In the rows, zero is written as 128.
The rows of Y fall into a few groups, and each row is roughly a mix of its group's hidden directions.
Y, 100 rows:
[[100 142 139  89 124 181 173 100 105 102]
 [101 159 134  92  57 150 151 119 144 139]
 [120 185 130  98 120 140 127 185 158  98]
 [184 145 135 161 101  74 127 109 100 142]
 [136 133 145 106  55  96 161 160 124 141]
 [159 161 179 125 156 146 135 118  72 150]
 [124 118 165 124 131 192 129 154  94 172]
 [107 176 110 132 187 166 107 145 134 103]
 [152 151 112 107 116 133 107 161 204 144]
 [121 111  75 116 113 124 129  68  83 146]
 [129  78 104 135 106 142 133 157 193 104]
 [130 157 152  59  83 129 133 134 162 121]
 [ 96 123 128 118 141 131 137 120 186 196]
 [116 208 123 129 142 131 128 175 150 125]
 [ 76 121 112 103 119 133 154 109 195 113]
 [127  62 130 114 138 148  89 114 141  78]
 [114 115 140  80  66 129 130 166 121  91]
 [160  89 142 162  91  74 136 141 159 141]
 [118 114 211 125 121 105 160 137 108 114]
 [149 158 129  82 172 173 150  92 144 135]
 [167 149 116 111 167 148 122 102  75 169]
 [167 139 142 137 126 171 120 110  60 101]
 [144 127 117 141 189 155 142  71 114 158]
 [104 157 164 139 179  98 123 167  92 111]
 [120 210 132  94 116 133 150 145 137 149]
 [160 130 120 181 185 117 133 104 156 157]
 [136 159  82 153 102 156 144  86 160 162]
 [138 116 131  95 148 117 127 175  57 108]
 [110 162  84 112  94 124 137  83 150 174]
 [114  96 114 125  75 143 140 113 195 141]
 [137 145  64 150 122 165 108 106 174 141]
 [143 119 194 168 114 157 161 137 144 101]
 [ 85 140 127 174 122  96  65 144 137 122]
 [113  74 101 149 116 135 133  71  86 127]
 [ 92 132 167 117  82 158 183 112 134 115]
 [119 145 123  95 144 166 150 110  79  72]
 [ 93 136 109 147 180 158  80 138 121  91]
 [120  74 148 179 120 153 124 121 116  78]
 [ 86 143 193 135 117 136 168 142 128 163]
 [107 127  97  81 134 177 151  91 132  89]
 [122 148  53 119 131 119 109  94 143 167]
 [132 115 118 110 167 170 111 153 149  64]
 [ 96 110 114 140 155 151  77 153 126  71]
 [103 127 157 106  88 185 176 111 120 122]
 [ 90 146 183 128  98 135 178 131 113  95]
 [ 85 136 176 150 154 102 122 185 137 137]
 [126 155 172 147 137 122 103 175 185 112]
 [126 121 193 110 113 121 163 157  82 108]
 [155 132 128 166 151  67  88 156 128 156]
 [113 104 174 163 142 111 110 107 191 117]
 [ 98 145 145 141  69  76  96 142 138 147]
 [119  64 139 100  81 124 109 134 119  88]
 [144 157 140 131  89 152 193 123  87 144]
 [ 99  52 126 146 133 125 171 107 111 127]
 [182 177 144 108 137 156 109 114 104 166]
 [165 143 136 161 109 181 177 144 101 116]
 [127 188 184 143 146 118  98 159 133 113]
 [144 113 117 124 130 146 141  73  59 150]
 [143 150  99  83 117 127 157 189 149 100]
 [114 140  75 129 137 104 106  80 162 169]
 [161 137 142 132 137 147  96  87 146 196]
 [119 121 122 112  73 143 169  81 169 139]
 [177 120 128 176 168 144 155 142  86 116]
 [129 115 120 199 125  87 137 126 100 169]
 [122 130 107 163 138 119 110  78 192 153]
 [147  83 100 121 105 153 143 163 185 106]
 [132 182 109  84 133 102 122 142 162 175]
 [100 145  79 105 107 121  98  95 174 158]
 [142 161  54 123 119 142 141 106 106 165]
 [173 145 134  76 128 153 187 133 147 128]
 [130 119 127 154 144  96  88 180 118  73]
 [107 144 127 125 144 100 118  70  99 187]
 [ 70 115 126 149  96 110  81 133  85 122]
 [155 122 137 116 121 153 151 196 161  88]
 [129 109  89 132 114 135 116  60  81 147]
 [124 144 189 144 112 136 156 136 103 186]
 [109  92 105 155 158 154 107 159  99  76]
 [135 174 178 151 150 128  86 100 111 159]
 [158  93  63 101 100 153 137 111 146 144]
 [169 120 151  73  96 126 163 101 159 144]
 [139 123 120  94 109 156 174 181 105  89]
 [127 172 129 131 135 115  85  74 104 173]
 [108 116 109 136 152  93 104 143 194 168]
 [135 123  92 126 181 108  88 132 156 177]
 [117 138  89 113 103 115 124 176 174  80]
 [162  61 136 163 123  95 127  97 144 142]
 [117 121 135 149 124 100 108 172 123  53]
 [126  91  81 105 101 165 121 107 181 130]
 [132 113 107 140 120 108 102 155 127  46]
 [ 83 148 134  76  77 109 128 107 148 151]
 [ 94 124 157 146 155  97 124  84 119 186]
 [113  98 127 150 132 128 127  63  71 146]
 [154 154 138 144 174  90 111 132 100 184]
 [104 109 199  96 120  96 135 151 109 108]
 [141 122  80 118  99 101 140  76 176 113]
 [110 160 143  92  71 114 150 115  98 168]
 [149 127 170 132 111 162 166 169  85  97]
 [102 167 160 137 153  91 102 102 134 181]
 [139 144  49 141 137 148 102 108 152 150]
 [165 132  82 181 171 130 137 102 120 151]]
In each list below, three rows fit none of the groups, and each other row fits one group, some only roughly. Which are they? Name them in the order they come.
    J755: [162 137  95 107 108 125 152  56 133 150]
    J850: [ 76 128  87  78  99 127  96 106 124 144]
    J649: [106  90 144 145 178  98 101 118 179 142]
    J593: [ 83 106 107 100 107  81  92 104 161 123]
    J450: [161  88  91  99 117 152 164  95 110 163]
    J218: [ 83 146 119 137 167 147  61 114 135 107]
    J684: [118 137  88 109 199  99  93 121 140 120]
    J166: [171 161 143 110 125 149 130 190 151  94]
    J998: [109 169 121 117 117 156 170 166  73 121]
    J609: [ 93 143 155 104  76 134 134 105 185 142]
    J953: [176 149 129 121 134 140 142  88  68 161]
    J565: [131 138  77  96 114 118 115  74 117 175]
    J397: [133 108 139 146 109 130 111 169  94  56]
    J690: [101 188 127 118 124 130  90 172 159 105]

J850 J649 J593
    J625: [150 100 126 161 183 132  90 161 133  91]
    J215: [ 95 107 134 148  74 141 123 178 126  84]
    J817: [133 158 131 159 100 139 179  80 145 166]
    J145: [121 138  76  95 134 100  75 155 161 126]
    J521: [141 129 142 102 104 136 209 130 163 125]
    J868: [124 150 149 146 130 118  76 119 188 171]
    J965: [136 105 128 139 129 136 117 164 213 125]
    J464: [173 166 163 107 147 149 137 185 144 129]
    J445: [158 175 138 116 113 108 157 163 186 139]
    J524: [150 156 148 101 134 141 152 196 137  88]
    J412: [123  94 124 133  74 158 124 151 144  68]

J215 J145 J521
    J466: [105 127 201 138 138 123 175 102 107 120]
    J603: [109 186 127 124 130 113 101 109  64 111]
    J216: [112 147 132 125 150  97 147  99 165 197]
    J47: [128 118 162  98 109 151 128 187  96  84]
    J482: [141 139 100 102  99 141 165  55 133 133]
    J518: [132 126 196 140 172 133 141 127 142 176]
    J162: [124 153 154 106 106 152 181  79  96 147]
    J76: [ 73 122 120  93 107 156  85 127 110  87]
    J586: [147 147 148 101  88 143 136 182 172 100]
    J480: [136 189 113  96 170 172 153 137 134 123]
    J394: [143 149 147  97 145  84 126 149  60 141]

J466 J586 J394
    J248: [105 122 144 164 127 111  77 109 187 152]
    J848: [127  96 110 156  98 106 100 167 175  90]
    J563: [116 130 183 130  94 164 122 156 172  95]
    J300: [101 146 136 113  54  97 139 152 105 148]
    J567: [ 94 149 138 130 127 104 134 183 144  65]
    J25: [105 185 102 145  98 132 164 104 150 166]
    J744: [161 164  84  94 105 139 108 160 166 108]
    J674: [133 120  54  93  97 130 145 120  98 105]
    J542: [ 94 134 101 118 148  82 123 119 194 151]
    J20: [131 147 155 117  69 175 168 151 115 111]
    J948: [127 164 118 134  87 133 178  83 128 171]
    J859: [139 139 163 107 103 179 156 160 129  78]
    J723: [104 137  80  95 133  83 109  93 132 169]
    J877: [113  84 167 129 104  78 133 161 138  89]
    J156: [ 95 111  78  99 161 123 105 130 182 115]

J25 J859 J877
    J929: [136 104 182 127 129 150 122 179 113  78]
    J26: [117  80 133 142  74  99 137 110  81 149]
    J529: [141 125 146 145 150 179 139  81  72 141]
    J408: [126 175 122 158 185 127 102 100 158 154]
    J444: [152 151 168 135 112 137 161 103  86 182]
    J776: [112 193 132 113 132 100 136 158  86  93]
    J57: [133 129 146 163 114 147 145 139  54  89]
    J719: [109  81 133  88  76 135 137 126  84 106]
    J383: [117 129 190 147 171 116 152 119 115 176]
    J345: [139 125  58 151 100 116  93 116 168 133]

J529 J57 J345
    J807: [175 159 116 126 123 116 144  77  75 146]
    J330: [174 122 152 123 119 135 165 156  61 120]
    J19: [165 124  88 165 183 112 135 115  93 149]
    J184: [125  98 102 145  89 109 106 147 175  77]
    J852: [166 112 122 148 183 108 130 145  67 126]
    J110: [ 66 130 162 107 108 147 173 133 164 128]
    J855: [ 96 138 134 119 100 119  82 177 153  81]
    J842: [110 110 108 125  85  89 111  95  86 172]
    J737: [174 157 101 116 101 161  87 147 169 115]
    J961: [154 128 152 145 193 167 150  94 140 146]
    J204: [110 130 185 133 171 111 157 121 108 176]

J330 J842 J961
    J224: [147 183  98  98 104 141  91  83 137 119]
    J942: [ 97 142  82  67 101 125  90 133 140 136]
    J810: [155 175 162  90 133 147 147 171 131  91]
    J794: [106 143 165 130 101  95 167  78 143 164]
    J656: [122 137 138 135 140 122 113  61  87 179]
    J153: [173 135 160 128 128 167 131 185 143  91]
    J503: [162 135 111 178 179  88  96 137 123 139]
    J90: [ 93 119 147 101 115 124  73 144 182 103]
    J910: [184 130  89 128 136 103 110  91 127 178]
    J805: [ 88 174 122 111 113 139 133 106  70 163]
    J183: [106 183 134 140 124 102  84 153 165  93]
    J834: [119 153 135 135 181  73 109 145 149 169]
    J404: [130 122 108 168 162 130 108 182 148  78]
    J510: [133 104 138 115 154 123 181 108  83 180]
    J974: [ 83 122 186 144 104 144 147 175 123 109]

J224 J810 J503
    J993: [123 145 190 160 170 115 130 158 152  99]
    J665: [137 126  93 126 116 129  92  67 140 181]
    J242: [141 159 140 152 156  54 127 122 137 163]
    J913: [149 150 103 132 192  86  92 133 103 130]
    J441: [109 142 132 110 132 132 158  91 165 198]
    J292: [126 138 108  90 139  88 146 128  59 155]
    J889: [143 106  83 127 169 139  73 158 126  97]
    J623: [ 94 133 189 147 111 113  90 164 157 137]
    J933: [125 128 153 134 131 132 145 192 141  62]
    J540: [144 120 165 132 106 182 136 172 128  80]
    J229: [108 125 160 133  81 126 174 111 167 171]
    J496: [119 146  77 101 115 105 109  78 126 175]
    J233: [155 127  79 183 163 140 114 104 161 134]
    J27: [104  91 159 156 181 158 109 161 110 112]
    J178: [149 157 127 113 103 159 178 146  68 132]

J993 J623 J27
    J535: [152 114 142  99  89 132 164  80  82 146]
    J221: [107 140 154 146 165 105 111 165 137 193]
    J259: [133 141 100 100 132  91 162 114  65 159]
    J135: [144 154  72 157 160 139 152 106 134 177]
    J779: [141 136 186 143 100 147 187 136 100 119]
    J260: [102 124  54  94 106  96 128 105 138 140]
    J226: [135 115 154 138  97 168 116 165  88  74]
    J192: [112  53 117 126 125 145 115 101  84 109]
    J62: [167 157 129  70 104 124 135 145 167 164]
    J400: [146  72 118 131 129 162 175 104  84 126]
    J615: [139 149  69 148 142 116 131  80 139 176]

J535 J135 J62
    J7: [114 117 142 136  98 112 149 110 178 195]
    J92: [ 88  85 154 171 140 117 137  91  86 124]
    J637: [152 161 104 128 142 127  91 140 151  57]
    J46: [156 149 109 120 138 100 143  72 139 186]
    J548: [ 89 156 105 128 124  87 120 174 166  91]
    J360: [117  81 128 186 109  97 113 113  88 146]
    J48: [114 135 107 158 203 160 116 106 103 131]
    J296: [162  96 136 138 121 111 168  85  98 177]
    J446: [114 103 145 107  48  98 131 139 106 130]
    J22: [109 135 131 132 113 163 154  84  60 109]
    J334: [164 106 113 145 184 113 133 153  73 118]
    J170: [134 152  82 156 129 124 144  73 146 176]
    J648: [146 139 172 130 107 165 156 117  75 166]
    J514: [107 142 168 116 134 160 138 187 154  86]
    J499: [ 96 142  75  78 116 108  94 113 148 153]

J637 J22 J514
    J616: [107 175 103 166 183 150 132 135  97 142]
    J150: [161 145 151 114 129 151 144 197 154  94]
    J763: [150 133  94 119 114 154 137 116  59  86]
    J470: [155 145 139  79 104 131 140 169 179  99]
    J157: [ 88 120 109  77 110 111  78 133 170 128]
    J209: [127 148 119 156 207 114 123 115 156 156]
    J50: [ 93 191 125 109  83 138 108 158 149 135]
    J887: [ 90 122 100  73 117 106  73 136 151 130]
    J814: [156 107 182 143 164 143 180 153 123 111]
    J511: [ 73  87 130 175 123 102 107 103 144 106]

J209 J50 J814
    J182: [126 108 168  98 127 135 119 186  94  84]
    J176: [146 149 133 179 101 161 167  88 157 143]
    J279: [165 109  96 166 163  94 138  91 148 161]
    J151: [145 152 184 155 142 153 124 152  88  87]
    J822: [129  90 110 105 121 127 141  55 112 165]
    J89: [124 153  93 122 118 108  86  78 145 177]
    J990: [121 147 194 147 124 157 175 147 146 155]
    J838: [108 156  71  92  88 134 120 102 140 163]
    J845: [176 106 137 168 147  97 130 120 187 142]
    J914: [106 125 157 117 149  99 167 183 175 127]

J279 J822 J990
    J897: [145 131 177 143 120 129 195 130  83 132]
    J196: [134  85 126 122 166 153 123  57 110 138]
    J891: [ 97  93  98 168 159 125 118 126 160 179]
    J798: [ 93 113 126 180 142 115  77  90 105 148]
    J917: [113 111 187 136 155  67 136 107 137 146]
    J245: [154 134  87 158 169 102 144  92  98 166]
    J797: [102 142 124 154 102 106 107 200 133  96]
    J343: [128 162 113 135 110 108 173  77 120 180]
    J465: [ 96  97 132 164 118 122 127 152 139  55]
    J474: [156 120 163 153 120 176 151 169 112  84]
    J916: [127 126 133 118 121 172 158 134  48 128]
    J519: [134 156  88 161 130 127 139  76 165 170]
    J3: [128 163 117 118 180  89 135  93 134 178]
    J598: [169 139 150 139 116 135 135 182  86  82]

J891 J916 J598
